In the rows, zero is written as 128.
Each named move below is a turn or a mirror, shown by a few rows before and after it. Which moves, in which order, take the first row of each later pair to the second? The first pair is answered.
move U:
[124 123 134 111 143 107 165 132  90 112 141 100 155  86 201 150 136 134
 179 108  98 101 131 134] => [125 123 135 114 143 107 168 131  94 110 147  96 156  85 198 147 136 130
 184 109  96 100 132 124]
[153 137 121 133 118 145 145 108 149 129 145 123 158 110 128 131 108 106
 132 104 146 159 154 110] => [144 124 126 120 122 143 149 108 130 143 101 146 150 113 144 154 117 124
 118 109 143 172 136 143]
[131 129 133 156 119 146 124 141 155 156  82 147  92 155 113 133 128 145
 121 118 154 170 139 160] => [141 145 131 171 116 148 121 146 176 141 132 123 104 152  94 108 118 120
 136 114 158 152 158 120]
[135 118 150 120 128 126 147 128  99 138 129 106 126 115 149 139 142 135
 150 126 112 123 109 140] => [140 127 147 126 124 127 145 130 110 132 153 100 130 116 139 129 137 125
 155 126 114 115 118 121]
move G:
[106 145 120 150 110 124 125 129 144 108 109 144 105 161 119 129 106 111
 119 170 173 148 140 136] => [119 155 124 153 104 126 130 132 154 104 125 127 107 153 119 125 101 104
 138 165 170 143 146 132]
[131 134 115 129 132 121 104 123 132 149  89 165 123 140 115 129 126 143
 106 120 127 154 140 135] => [158 158 123 137 113 122 117 133 159 149 130 123 134 120 117 116 109 131
 149 116 126 144 153 125]
[ 77 103 134 113 147 123 119 142 103  84 153 102 150 150 138 129 139 142
 119 157 110  82 114 110] => [ 88 111 138 118 140 122 124 145 112  82 169  87 155 142 136 122 134 136
 135 155 108  78 119 108]
move A:
[132  93 133  92 133  92 149 124 185 133 139 123 106 129 129 102 104 125
 131 157 118 133 110  99] => [125  86 124  87 143  92 141 119 181 135 130 135 111 139 126 102 108 124
 111 156 121 137 115  94]
[104 138 125 161 132 108 124 122 125 117 170  91 139 105 124 108 139 115
 135 147 119  88 144  91] => [ 79 121 113 153 149 110 107 114 105 114 137 127 132 125 119 115 151 120
  95 153 121  96 138  92]
[120 139 129 133 159 133 104 124 165 157 129 129 135 102 115 122 133 143
  95 114 156 106 135 125] => [110 120 156 142 147 130 114 132 149 149 123 127 104 107 125 125 148 158
 112 123 151 104  96 146]
[119 130 137 117 123 114 135 130 123 127 133 119 130 127 138 139 136 125
 127 134 122 128 121 131] => [121 134 123 113 129 116 132 124 130 130 138 118 143 124 134 138 129 119
 120 133 126 129 134 124]
move R:
[135 145 113 158 121 106 128 166 153 134 131 116 107 154 111  96 115 173
 136 105 152 142 138 119] => [146 147 102 120 125 100 136 152 137 154 104 115 131 126 144 124 109 184
 140 104 136 148 144 145]
[132 117 155 113 116 112 165 174 157 103 125  93 153 121 140 128  81 112
 120 119 129 167 138 150] => [110 101 137  90 137 107 154 158 131 100 109 116 168 126 153 139  88 116
  85 117 122 158 138 141]
[117 134  99 108 170 125 148 156 116 133 127 128 150 103 153 167 121 163
 140  64 136 110 110 108] => [ 97 122 101 135 176 128 132 158 118 109 146 138 136 130 124 145 130 153
 122  68 151 101 101  79]
[114 154 121 180 127 103 131  92 131 110 137 144 117 106 157 126 135 109
 132 131 131 138 131  96] => [127 160 124 173 123 101 140  95 136 119 136 135 122  93 167 132 130 111
 146 126 127 139 134 112]
move N:
[163 134 107 107 127 139 148 104 130 143 129 106 141  92 150 141 101 122
 157 121 113 122 138 139] => [155 133  96 111 139 138 139  99 128 129 148 112 155  99 135 129 102 110
 143 123 115 107 146 105]
[132 127 147 144 114 105 123 100 103  71 181  82 102 145 155 115 152 137
 132 138  96  93 113  67] => [106 105 118 124 142 110  95  82  85  85 117 140 111 168 150 136 154 149
  65 137 105 114 122  77]
[133 128 149  84 108 123 158 113  93 130 103 128 116  64 175 167 155 153
 166 129 110 123  90 143] => [130 141 145 100 114 122 152 114 105  99 171 107 127  67 158 139 154 127
 171 133 105  87 102  78]
Pairs:
(two moves a pair)
[165 111 117 144  78 134 144 137 121 116 147  99 105 113 125 113  95 100
 171 140 150 123 131 129] => [161 114  83 135 105 139 118 123 131 122 135 126 134 126 107 111  87  87
 126 133 162 131 165 105] => A, G
[135 116 106 117 124 131 142 119 116 140 160 113 159 109 125 122 136 137
 147 110 127 131 132 123] => [119 107  98 116 138 130 130 116 101 129 154 132 156 122 119 123 142 134
 123 112 125 126 127 114] => R, G
[194 137 130 128 105 102 146 113  93 166 128  99 106 109 122 133 114 143
 187 141 137 116 131 128] => [154 108 113 110 137  96 130  93  50 162  85 145 111 129 127 151 134 154
 127 145 134 115 117 130] => N, U
[139 141 173 121 130 118 104 124  88 126  98 147 118 131 168 130 131 100
 128 144 134 172 136 156] => [137 142 172 110 131 110 110 115  72 117 125 135 137 114 182 135 130  97
 135 147 119 151 134 138] => N, R
[128 128  91 106 153 132 105 126 178 169 159 106 172 121 127 131  79  96
 103  99 150 170 158 122] => [131 116 152 135 111 124 140 159 168 148 191  61 109 108 145 121 104 114
 175 114 139 158  96 157] => A, G
[169 151 117 136 124 137 146 129 154 155 117 139 113 118 136 108 114 155
 167 121 117 163 116 141] => [155 153  89 126 150 131 131 109 148 131 155 140 152 122 128 101 110 137
 138 121 111 133 136  81] => R, U
[118 115 106 134 142 115 110 117 121 101 171 112 138 125 124 132 135 126
 113 126 128 101 120  83] => [101  94 113 137 140 118 103 119 108 112 119 143 116 145 125 145 146 147
  90 128 137 127 101 118] => R, G
[114 118 116 130 133 133  82 110 158 124 103 175 127 142 114 129 154 124
 100 118 136 159 144 124] => [115 111 160 153 104 129 106 128 148 100 133 142  85 139 123 118 170 132
 145 128 124 145 103 133] => U, A
[100 148  59 135 139 121 116 130 121 129 102 128 158 129 132 127 127 135
 116 149 121 148 151  88] => [ 89 133  93 172 114 124 119 152 118 109  98 123 101 153 119 111 146 144
 132 158 129 152 112 104] => R, A
[133 138 129 131 152 141 113 131 136 137  77 189 104 125 122 154 137 148
  98 132 149 167 117 182] => [135 138 131  93 152 122 136 117 105 135  99 163 134  86 165 175 137 156
 117 138 112 135 109 177] => N, R
[115 112 134 123 121 121 136 120 109 140 100 136  99 127 147 166 138 144
 137 136 111 135 102 163] => [141 141 118 114 123 118 145 113 128 140 150 102 142  97 151 158 116 123
 162 130 101 111 139 126] => U, R
[132 130 161 126 115 132 162 144 111 163  97 100 104 109 159 160 136 143
 166 126 125 138  91 167] => [ 90 102 141 134 144 134 132 133  88 140  75 147  97 147 133 157 155 139
  98 130 135 133  85 139] => U, G
[100 110  87 117 129 101  93 114 125 123 167 111 129 151 140 120 115 122
 141  97 165  95 115  76] => [127 126  92  87 117  98 110 113 128 151 152  94 143 115 169 142 104 135
 171  89 154 106 124 114] => R, R
[112 113 119 165 112 171 129 128 188 117 111 175 113 131 101 100  96 128
  97 142 170 148 167 131] => [127 122 131 166  98 168 142 138 194 126 110 160 103 119 110 103  91 135
 127 142 169 155 162 152] => N, U
[109 141 106 118 144 123 149 136 127 152  76 135 116 166 116 137 138 143
 115 133 143 161 139 135] => [120 152 101 129 143 125 141 136 146 150  96 131 124 168 101 126 128 127
 119 129 151 162 156 113] => U, N
[147 144 134 150 117 146 119 138 162 131 139 115 110 136  98 112 126 131
 142 119 141 134 131 114] => [141 133 122 104 133 140 124 119 131 155  89 131 134 115 138 150 125 154
 124 116 125 144 135 147] => R, G
[107  95 144 139 112 122 125 127 110 128 122 117 108 138 129 139 145 147
 132 135 125 137  94 158] => [132 122 137 119 110 119 138 123 126 137 149  87 139 103 146 143 123 139
 161 130 117 127 119 151] => U, R
[111 124 133  97 134 129 140 116  94 144  74 134 121 123 154 145 135 141
 114 141 124 137 115 145] => [143 149 145 106 114 129 157 125 118 149 111  92 131  95 160 134 121 132
 161 136 120 135 129 145] => G, U
[143 150 188 120  77 136 130 169  86 156 111 155  58 109 137 152 160 134
 151 143 163 168 107 186] => [ 94 121 174 130 109 129 103 159  53 111 137 184  61 146 112 138 186 116
  96 156 161 130  94 124] => N, G
[144 146 172 125 147 119 148 135 181 143 152 162  86 109 131 107 128 128
 181 104 138 147 151 133] => [117 130 141 115 181 120 120 118 167 138 126 206 103 134 118 110 132 121
 122  99 146 151 162 109] => N, N
[114 109 121 116 141  82 130 106  67 105 185 114 138 112 119 127 128 132
 108 115 146 110 119  73] => [115 106 149 156 119  95 130 129  89 102 180 109  88 139  98 106 135 135
 127 114 163 124  97  90] => U, R
[111 109 132 177 138 131 113 137 143 103 163 120  99 170 101  98 151 108
 110 132 135 124 111 104] => [133 116 153 167 114 133 133 149 147 138 121 110  76 149 125 120 146 138
 146 127 133 155  97 174] => U, R
[154 147 148 135 106 121 155 140 133 140 146  95 118 102 143 137 113 150
 175 137 125 126 109 151] => [164 158 126 122 118 124 146 131 143 151 146  99 150  93 138 140  99 141
 163 127 128 125 143 141] => G, A
[136 110 113  97 134 142 129 109 110 132 159 122 189 107 154 138 128 137
 112 127 112  98 137  99] => [114  96 118 132 138 149 111 114 111 110 160 143 158 146 122 116 142 128
  89 133 129  99 126  81] => R, G
[ 98  97 140  98 137 117 132 127  76  92 125 133 133 122 168 138 152 139
 110 132 104 100  92 118] => [101 105 134 113 139 119 125 130  88  79 158 129 139 129 149 120 148 120
 111 135 109  88 106  81] => U, G
[160 168 134 173  90 119 150 151 177 164 124 110  77 142 102 110 116 139
 172 116 146 162 144 145] => [142 160 123 190 109 121 129 144 177 138 144 127  85 168  76  92 123 122
 139 119 157 146 153 100] => G, U
[114 129 146 122 134 126  97 135  84 118 123 161 115 134 102 109 137 135
 100 146 130 123  83 125] => [119 130 144 122 139 130  96 133  93 130 105 168 114 131 102 113 134 138
  95 142 136 136  89 135] => U, N
[104 142 129 150 137 101  94 112 130 197 107 174 114 140  99  83 127  91
  88 115 187 186 201 144] => [128 160 135 143 120 104 107 116 149 209 116 151 124 115 107  83 115  90
 118 111 184 191 205 157] => U, R
[153 141 140 134 104 145 139 149 154 142 148 113 120 113 132 126 118 131
 173 126 138 147 144 145] => [122 121 103 122 141 145 103 127 135 141 119 164 143 144 115 130 122 122
  99 128 147 148 162 116] => N, N
[120 123 155 143 126 127 133 145 106 119 113 117  87 136 120 123 149 129
 131 143 125 132  90 141] => [156 161 114 116 137 131 131 128 145 148 128 104 151 103 122 121 112 108
 134 125 130 137 157 118] => R, A
[165 152 113  96 140 130 129 119  96 126 131 127 147 128 136 163 123 128
 137 122 114 157 119 132] => [158 152 113 120 144 135 118 124 105 103 168 122 145 145 111 139 126 112
 134 125 121 140 119  97] => R, G
[122 121 143 181 116 123 158 145 134 104 140 115  72 170  77  97 136 127
 147 119 144 121 126 112] => [129 130 133 179 121 126 153 142 146 106 151 113  89 169  69  89 128 119
 143 111 147 119 143  97] => N, G
[152 134 147 160 109 137 135 148 157 125 148 110  99 130 106 112 128 131
 155 124 148 146 125 139] => [170 146 131 129 115 132 141 136 159 146 139 106 132 101 126 130 113 133
 159 118 139 151 150 149] => N, R
[129 127 130 103 128 130 130 127 128 144  80 153 131 129 139 141 119 140
 109 124 141 145 133 155] => [136 141 136 127 123 124 137 133 141 102 165 113 140 122 123 107 116 109
 133 124 132 105 136  92] => N, N
[124 112  92 107 156 119 102  96 116 130 157 145 175  93 137 140 124 102
  86 128  96  88 159  60] => [124  90 157 112 113 108 143 123  84 126 140 115 110  76 178 160 150 140
 151 143  73  88  84 134] => U, A
[115 109 114 122 110 119 113 118 119 122 109 130 123  78 172 160 116 140
 133 145 133 120  95 148] => [124 126  91 116 125 124 100 106 139 133 114 135 152  77 160 155 101 124
 116 137 143 122 132 127] => G, A
[155 104 132 122 111 158 149 135  93 169  96 122  97 117 181 108 147 152
 140 105 141 152 113 183] => [123  83 103 102 139 150 131 115  60 153  98 147 123 125 182 116 158 146
  91 110 130 129 116 148] => G, R
[103 120 124 133 126 121 140 131  96  95 133 125 115 150 135 111 145 128
 132 141 124  97 102  99] => [ 98 123 107 123 140 120 127 119  98 103 119 139 133 155 132 116 141 126
 108 136 126 103 120  91] => A, G
[113 148 127 144 106 125 138 110 161 114 188  70 123 134  90 100 128 126
 161 112 118 123  96 113] => [ 89 120 106  84 133 116 132  80 102 145 101 115 146 121 138 157 140 160
 112 113  99 140  85 162] => R, G
